Each named turn below is shown by a few rows before and after it. Which turns, in which order, take the first row of each later pair to the second? The first pair is answered.
dirud (before -> after):
[-1.83 -1.81 -0.71  0.03 -1.67 -1.02  0.84  0.92 -2.03  0.97  0.99 -0.81]  ->  [-1.23 -1.56  1.28 -0.77 -1.26 -2.50  0.23  0.52 -1.37  1.25  1.22  0.54]
[-1.23  1.46  0.19  0.65  0.38 -1.24  0.44  0.39 -0.43 -0.44  1.19  2.61]  ->  [ 0.34  0.14 -0.88  0.40 -0.87  0.37  0.23  2.25  0.65 -0.04  0.84  2.45]
[ 0.20  0.90 -0.40 -0.08 -2.51 -1.10 -3.02  1.47 -1.68  1.74  1.86  1.11]  ->  [-0.85  1.21 -1.57  0.60 -2.37 -0.53 -2.45  1.19 -2.43  1.42  1.81  0.13]
laz (before -> after):
[ 1.81  1.20  0.53  0.10 -2.23  0.67 -0.90  1.23  0.11  1.65  1.28  1.36]  ->  [ 1.26  1.48 -0.31  0.59 -1.68  1.62 -1.21  1.31 -0.03  0.98  1.61  1.73]
[ 1.12  1.29  1.23 -1.43 -1.27 -0.18 -2.22  0.57  0.33  0.99  0.31 -3.89]  ->  [ 1.19  0.80 -0.32 -0.99 -1.11  1.63 -2.45  1.60  0.73  0.32  0.38 -3.68]
[ 2.15  1.55  2.37 -0.50 -1.30  1.32 -4.04 -1.87 -0.60  1.71  1.00 -1.99]  ->  [ 2.73  0.72  1.58 -0.51 -1.65  2.47 -3.94 -0.85 -0.03  1.64  0.59 -2.12]
Pofo (before -> after):
[ 0.74 -1.09  0.57 -0.72  1.28  1.80 -0.26  0.47  1.69 -1.03 -0.79  0.32]  ->  [ 1.58 -0.68  0.88 -0.93  0.47  1.84 -1.00 -0.09  1.41 -0.27 -0.94 -0.72]
[-0.47  0.92 -0.87  1.09  0.35 -0.09  0.73  0.01 -1.05  0.02 -0.16 -0.78]  ->  [-0.40  0.98 -0.85  1.15  0.35 -0.15  0.66  0.03 -1.10  0.19 -0.28 -0.89]
[-2.58  0.06 -2.21  0.03 -2.79 -0.63  0.85  1.02 -2.69  2.45  1.11 -0.55]  ->  [-2.93 -0.11 -1.91  0.11 -2.54 -1.33  1.24  0.93 -2.63  2.25  1.08 -0.23]
Farus (before -> after):
[ 0.06  0.23 -1.23  1.58 -1.27  1.50  0.33 -0.45 -2.10  1.03 -0.74 -4.58]  ->  [-1.02  1.81  1.25  1.11 -1.00 -1.99  0.05 -2.17 -2.82  1.47  0.55 -2.91]
[ 2.96 -1.54  2.40 -1.80  0.63  0.18 -0.12  0.17  1.36  1.77 -2.33 -2.69]  ->  [ 2.92 -0.51  1.21 -1.28 -0.14  1.32 -1.29 -0.41  0.27  2.04 -1.94 -3.81]
[-0.76 -1.46  1.34  0.43  1.37 -3.09  3.77  0.58  0.56 -0.21  0.16 -0.54]  ->  [ 0.05 -2.25 -1.11  1.03  0.88  0.10  3.59  1.64  0.84 -0.48 -0.62 -2.32]
[ 3.19 -0.72 -3.23  0.07 -2.75  5.18 -1.24  2.74  0.72  0.64 -0.26 -3.71]  ->  [ 1.10  4.17 -0.83  0.08 -3.87  0.93 -3.99 -1.40 -2.63  2.06  2.92 -2.92]
Then:
Between the rows of a pair lie two turns.
[ 1.42 -1.87  0.40 -1.75  0.74  0.79  0.12 -0.32  1.68  0.26 -0.78  0.20]  ->  [-1.27  0.17 -1.15 -0.32  0.95  0.66  0.51 -2.20 -1.04 -0.12 -0.13 -1.66]  dirud then Farus
[ 0.94 -0.21 -0.03  0.17 -1.64 -0.38 -1.09  2.17  0.50  1.11  0.25  0.76]  ->  [ 0.10  0.80  1.44  0.19 -0.66 -2.05 -1.14  0.74  0.12  0.98  0.63  1.20]  dirud then dirud
[-1.16 -0.40 -0.21  0.17  0.31 -0.15  2.59 -2.06 -1.39  0.72 -2.09 -4.71]  ->  [-0.48 -2.33  2.12 -1.25  2.60 -1.54  2.64  0.50  2.41 -1.16 -1.38  2.05]  dirud then Pofo
[ 0.38  1.39 -1.50  0.81 -0.73  2.73 -2.14 -0.75 -0.97 -0.06 -0.12 -2.72]  ->  [ 2.26  0.56 -0.31 -0.20 -1.31  2.68 -3.07  0.41  0.69  0.52 -0.19 -1.30]  dirud then dirud
[-1.23 -1.12  1.02  0.16  3.30  0.48  1.87  0.47  1.60 -1.87 -0.84  2.10]  ->  [-0.33 -1.69 -0.60  0.63  2.61  2.72  1.89  1.07  1.42 -1.60 -1.68 -0.16]  laz then Farus
[-0.74 -0.40 -2.03  0.02 -3.17 -0.57  1.69  0.77 -2.53  1.40  1.13 -0.61]  ->  [-1.69 -0.64 -1.86  0.06 -2.05 -1.34  2.43  1.26 -2.02  0.40  1.61  1.49]  Farus then Pofo
[ 0.10 -0.37 -0.31 -0.24 -1.13  0.46  0.44  1.84  2.33 -0.21 -0.79  1.31]  ->  [ 0.50  1.35 -0.84  0.17 -1.51  1.82 -1.75  0.67  1.22  0.05 -0.22  0.10]  laz then Pofo
[-0.02  0.23 -2.32  0.96 -0.47  2.30 -0.98 -0.08 -0.43 -0.07  0.28 -1.46]  ->  [ 1.32  0.29  2.01 -0.95 -0.58 -1.53 -1.13 -1.20  0.40  1.62  0.02 -0.55]  dirud then laz
[ 0.96  2.03  3.00 -0.63  2.62 -0.03 -1.66 -4.20 -0.75  0.25 -2.07 -3.25]  ->  [ 3.59  1.55  1.91 -1.10 -0.43  1.74 -3.90 -2.29  0.03  1.60 -1.58 -2.95]  dirud then Farus
[ 2.04 -1.81 -2.01  0.90  2.54  4.18  0.19  1.27  1.01 -1.76 -1.95 -1.08]  ->  [ 3.60 -1.86  1.37 -0.69  2.90  2.11 -1.08  1.04  2.56 -1.10 -1.70  1.40]  dirud then dirud
[-3.85 -1.64 -2.52  1.43  0.66  2.14  2.21  3.30  1.39 -0.58 -1.45  0.03]  ->  [-1.85 -0.76  2.56 -0.74  1.56 -1.11 -0.16  2.33  3.33  0.02 -0.34  4.17]  laz then dirud
[-2.27  1.96 -1.46  0.60 -2.83  0.34 -2.16  1.07 -2.34  0.97  2.67 -1.30]  ->  [-2.31  1.44  1.91 -0.64 -1.23 -2.95 -1.62  1.05 -0.60  0.60  3.03  2.38]  dirud then Pofo
[ 0.75 -1.39 -0.51  0.28 -2.44 -0.64  1.33  0.82  1.26  0.40  0.05 -0.33]  ->  [-1.56  0.44 -1.58  1.49 -0.23  0.24  0.50 -0.40  0.22 -1.66  1.31  0.89]  laz then laz
[-0.72 -0.90 -0.81 -0.17  0.92  0.68  2.20  1.06  0.30 -0.45 -0.67  1.01]  ->  [-1.22  1.45  0.71 -0.12  1.58 -0.39  0.63 -1.63 -1.03 -0.08 -0.02  0.33]  Pofo then dirud
[ 0.78 -0.79 -0.86  0.46  0.86  3.57 -0.96 -3.08 -0.13 -0.74 -0.79 -3.56]  ->  [ 0.42  0.01  1.09 -0.10  0.90  1.24 -0.80 -4.48 -0.68  0.05 -0.62 -3.67]  laz then laz
[ 1.17  0.43  0.46  0.59  0.90  1.58 -1.24 -0.72 -0.05 -0.56 -0.59 -1.54]  ->  [ 1.52  0.58  1.64 -0.05  0.19 -0.04 -1.20 -0.97 -0.03  0.39 -0.50 -1.38]  Farus then laz
[-0.28 -0.35 -1.98  0.43 -1.17  0.07 -1.07 -0.53  0.80  0.83  1.80  0.63]  ->  [-0.36 -1.05 -0.87 -0.07 -0.51 -1.25 -0.23 -0.20  1.62  0.68  1.47  1.71]  Farus then Farus
[-0.48  0.64 -1.97  0.50  0.19  0.40 -1.02  1.47  1.12 -0.67  0.21  1.09]  ->  [-0.41  2.24 -0.91  0.36 -0.31 -0.57 -1.79 -0.59 -0.18  0.52  0.23 -0.82]  Pofo then dirud
[-2.05 -0.10 -4.96  1.76 -0.20  1.71  2.91  4.53  0.92  0.60 -0.87  1.17]  ->  [-0.86  1.75  1.13 -0.36  1.75 -2.43  0.14  2.48  2.64  0.74  0.73  6.17]  laz then dirud
[-1.58  0.28 -1.41  1.64  0.87  1.95  0.25 -0.20 -0.28 -1.78  0.85  0.13]  ->  [ 0.63 -0.05  1.35  0.08  0.03  0.30 -1.33  0.34  1.40 -0.70  1.48  2.64]  Farus then dirud
[ 1.33 -0.40  1.80 -0.55 -0.59 -3.42 -0.29 -0.48  0.35  1.12  0.34  3.77]  ->  [ 3.37 -2.56 -0.78 -0.34 -0.86  0.81 -0.23  1.96  1.85  0.69 -1.24  2.04]  Farus then Pofo
[ 0.59 -1.19 -0.17 -0.54 -1.81 -1.45  1.36  1.55 -0.05  1.82 -0.19  1.83]  ->  [-2.09  0.07 -1.57  0.85 -0.47 -1.20  2.19  0.16 -1.81  0.57  0.26  1.07]  Pofo then dirud
[ 0.31 -3.04  0.84 -0.34  0.90  0.61 -0.77  1.01  0.71  0.15 -0.87 -1.37]  ->  [-0.76 -0.57  1.41  0.07  1.23 -0.44 -2.06 -1.33 -1.15  0.38  0.13 -1.91]  Farus then dirud
[-1.54 -0.78 -0.88 -0.28  0.66  1.23 -0.89 -0.24  0.67 -1.23  0.71  0.26]  ->  [-0.70 -0.23 -0.12 -0.59  0.29  1.20 -2.13 -0.76  0.69 -0.68  0.95  0.20]  dirud then Pofo
[ 0.71 -1.24  1.74 -0.84  1.48  0.66 -0.30 -1.62  0.40  1.86 -0.45  1.00]  ->  [-0.87 -0.75 -0.95  0.53  1.68  2.50  0.18 -1.67 -0.89  0.91 -0.21 -0.18]  dirud then laz
[ 0.52  2.72 -0.87  0.53 -0.38  1.47 -2.15 -1.13 -0.78 -0.01  1.88 -0.20]  ->  [ 2.03  1.78  0.85 -0.62 -2.04 -0.34 -1.49 -0.94 -0.38  1.77  1.04 -1.20]  laz then laz
[-1.94 -0.53  0.82  0.46  1.10 -0.39  1.27 -1.69 -0.45 -1.12 -0.33  0.91]  ->  [-1.41 -0.91 -0.90  0.93  0.63  1.91  1.03 -0.98 -0.52 -1.21 -0.76 -0.50]  Farus then Farus
[ 0.28  1.26  2.22 -0.27  4.33 -0.17 -0.76 -2.81  0.79 -1.88 -1.65 -0.58]  ->  [ 0.73  0.96  3.17 -0.87  3.76 -1.28 -0.40 -2.80  1.00 -1.16 -1.80 -0.56]  Pofo then laz
[ 4.36 -2.65  0.62 -1.65 -3.60  0.18  0.16  3.66  2.80  1.82  0.46  1.57]  ->  [ 1.51  1.00 -3.86  1.16 -2.00  4.79 -2.96  2.00  0.15 -0.99  2.75  1.31]  Farus then laz
[ 3.00 -0.22  1.26 -2.19 -4.93 -0.39 -1.71  0.57  0.07  2.81  0.15 -0.86]  ->  [-3.06  3.59 -0.71  0.68 -0.35 -0.22 -0.90 -3.39 -3.54 -0.80  1.51 -1.30]  laz then dirud
[ 1.01 -0.31  0.87 -0.42  0.94  0.51  0.27  0.19  0.25  0.22 -1.28 -1.37]  ->  [ 0.23  0.54  0.52  0.01  0.89  0.46  0.20 -0.54 -0.56  0.20 -0.91 -1.88]  dirud then Farus
[ 0.50  0.13  1.78 -0.61  2.14  1.22 -0.76 -1.08  1.79 -0.11 -1.16 -0.04]  ->  [ 0.31  0.60  1.35 -0.27  2.15  1.70 -1.19 -1.46  1.28 -0.15 -1.12 -0.63]  Farus then laz
[-1.10 -1.21  0.19 -0.39  0.23 -0.23  0.77  0.14  1.39 -0.96  0.17  0.66]  ->  [-1.28 -0.81 -1.28  0.27 -0.32  1.20  0.36  0.10  0.68 -1.04  0.26 -0.49]  dirud then Farus
[-2.34 -0.56 -1.75 -0.97 -2.57 -0.17  1.15  1.82 -0.19  2.74 -1.87 -2.00]  ->  [-1.19 -1.16 -0.02 -1.90 -2.46 -1.10  1.01  2.11  0.83  3.15 -2.29 -1.04]  dirud then laz
[ 1.16 -1.43  1.35 -1.19  1.25 -0.53  0.39  0.97  1.69 -0.11 -0.17  1.67]  ->  [ 0.15 -0.73  0.48 -0.52  2.29  0.39 -0.07  0.58  1.34 -1.29  0.36  2.29]  laz then laz
[-4.11  2.57 -1.26  0.71  0.06 -0.03 -0.45 -1.36 -3.85  0.01  0.39 -3.58]  ->  [-0.66 -0.45 -0.45 -0.90 -3.17 -0.47  0.68  0.98 -2.19  2.86 -1.54 -5.21]  laz then laz
[ 0.05  0.93 -0.41 -0.70 -1.47 -1.85  0.96 -0.93 -1.04  1.22 -0.25 -1.31]  ->  [ 1.63 -0.52 -1.82 -0.78 -1.81  0.75  0.22  1.32  0.50  0.68 -0.43 -0.22]  dirud then laz
[-1.07 -0.28  1.19  0.10 -0.15 -3.12  2.75 -1.04 -0.03  1.61 -0.80  0.21]  ->  [ 1.08 -1.20 -1.75  0.47 -2.55  0.90  1.31  0.99  0.42  2.27 -1.06 -1.38]  dirud then Farus
[-1.01  2.28  0.16 -0.14 -0.74  0.81 -2.40 -1.54 -0.92 -0.29  1.20  0.31]  ->  [ 0.80  0.62 -0.25 -0.77 -2.91  1.34 -1.90  0.14 -0.14  1.21  0.24 -0.96]  laz then dirud
[ 3.47 -0.17 -0.06 -0.73 -2.07  2.99 -3.09  1.44  1.36  0.90  0.32  0.42]  ->  [ 2.41  1.12  2.78 -1.38 -1.67 -0.87 -3.06 -0.19  0.92  1.24  1.46  2.37]  Farus then Farus
[ 1.09  1.13  1.42 -0.69  1.22  0.32 -1.59 -0.72  0.15  0.16  0.34 -0.12]  ->  [ 0.94 -0.41  1.23 -0.74  2.10  0.43  0.04  0.28  1.23 -0.47 -0.52  0.45]  Pofo then Farus
[ 0.87  1.93 -0.91 -0.52 -1.36  0.16 -0.74 -0.80 -0.95  0.59  1.27  0.88]  ->  [ 0.98  1.60 -1.22 -0.52 -1.84  0.28 -0.42 -0.57 -1.05  0.85  1.01  0.22]  laz then dirud
[-2.34  0.58  2.60 -1.59  0.34 -0.41  0.15 -1.42  0.82 -1.91  0.41  3.02]  ->  [-1.05 -0.67 -1.03 -0.65 -0.37  4.48 -0.13  0.36  1.08 -2.27 -0.87  0.24]  Farus then Farus
[-3.69  0.45 -1.66  1.58  2.34 -0.43  2.91 -0.63 -1.33 -2.09  0.03 -0.26]  ->  [ 0.24  1.80  3.36 -0.78  2.41 -1.82 -1.72 -1.62  0.88 -0.76  1.15  3.00]  Pofo then dirud
[-1.95 -0.36  1.20  0.59  4.63  1.70 -0.97 -2.82 -0.27 -1.93  0.90  2.52]  ->  [-0.75 -0.62  1.59  0.03  4.09  1.97 -1.96 -2.02  0.62 -1.69  1.21  3.74]  dirud then laz
[-2.58  1.48 -0.70  0.32  0.43 -0.67  1.31 -0.95 -0.71  0.96  0.55 -0.41]  ->  [-2.84  1.14 -0.76  0.36  0.98 -0.63  1.47 -0.51 -0.18  0.30  0.64  0.69]  Pofo then Farus
[ 1.56  0.12 -0.83 -0.12 -1.79  1.52 -1.56  0.73  0.47  1.04  0.41  0.31]  ->  [-1.39  1.09  1.06  0.07  0.58 -2.05  0.45 -1.47 -0.58  0.16  0.57  1.05]  dirud then Farus
[ 1.06  1.31  2.34 -0.59  1.19 -0.68 -1.35 -2.12  0.39 -0.51 -0.09  0.18]  ->  [ 2.07 -0.73  0.70 -0.45  1.35  1.78 -0.46 -0.31  1.56 -1.12 -1.53 -0.68]  Farus then Farus
[-1.66 -0.21 -0.74  0.09  2.17 -0.08  0.69 -0.62 -0.72 -1.03 -1.21  0.25]  ->  [-1.68  0.18 -1.26  0.29  1.80  0.45  0.18 -0.82 -1.24 -0.96 -0.99 -0.27]  Farus then Farus
[ 0.97 -1.29 -2.13 -0.18  2.04  2.53 -1.22  2.56  0.53 -0.85  0.61  2.53]  ->  [ 0.62 -0.51 -1.55 -0.25  2.32  1.97 -1.86  2.01  0.28 -0.96  1.27  3.32]  laz then dirud
[-1.93 -0.18 -2.74  1.52  2.54  0.30  2.64  2.18 -0.52 -1.65  1.02  0.63]  ->  [-2.56  1.91 -2.37  1.81  1.84 -0.54  1.24  0.52 -2.13 -1.02  2.35  0.42]  Farus then Farus
[ 1.79  0.23 -2.53  2.36  0.02  4.26 -0.91  0.28  1.78 -1.70 -0.82 -0.40]  ->  [ 2.46  1.55  1.18  1.08  1.18  1.54 -2.80 -1.22  2.62 -1.53  0.45  2.74]  laz then dirud
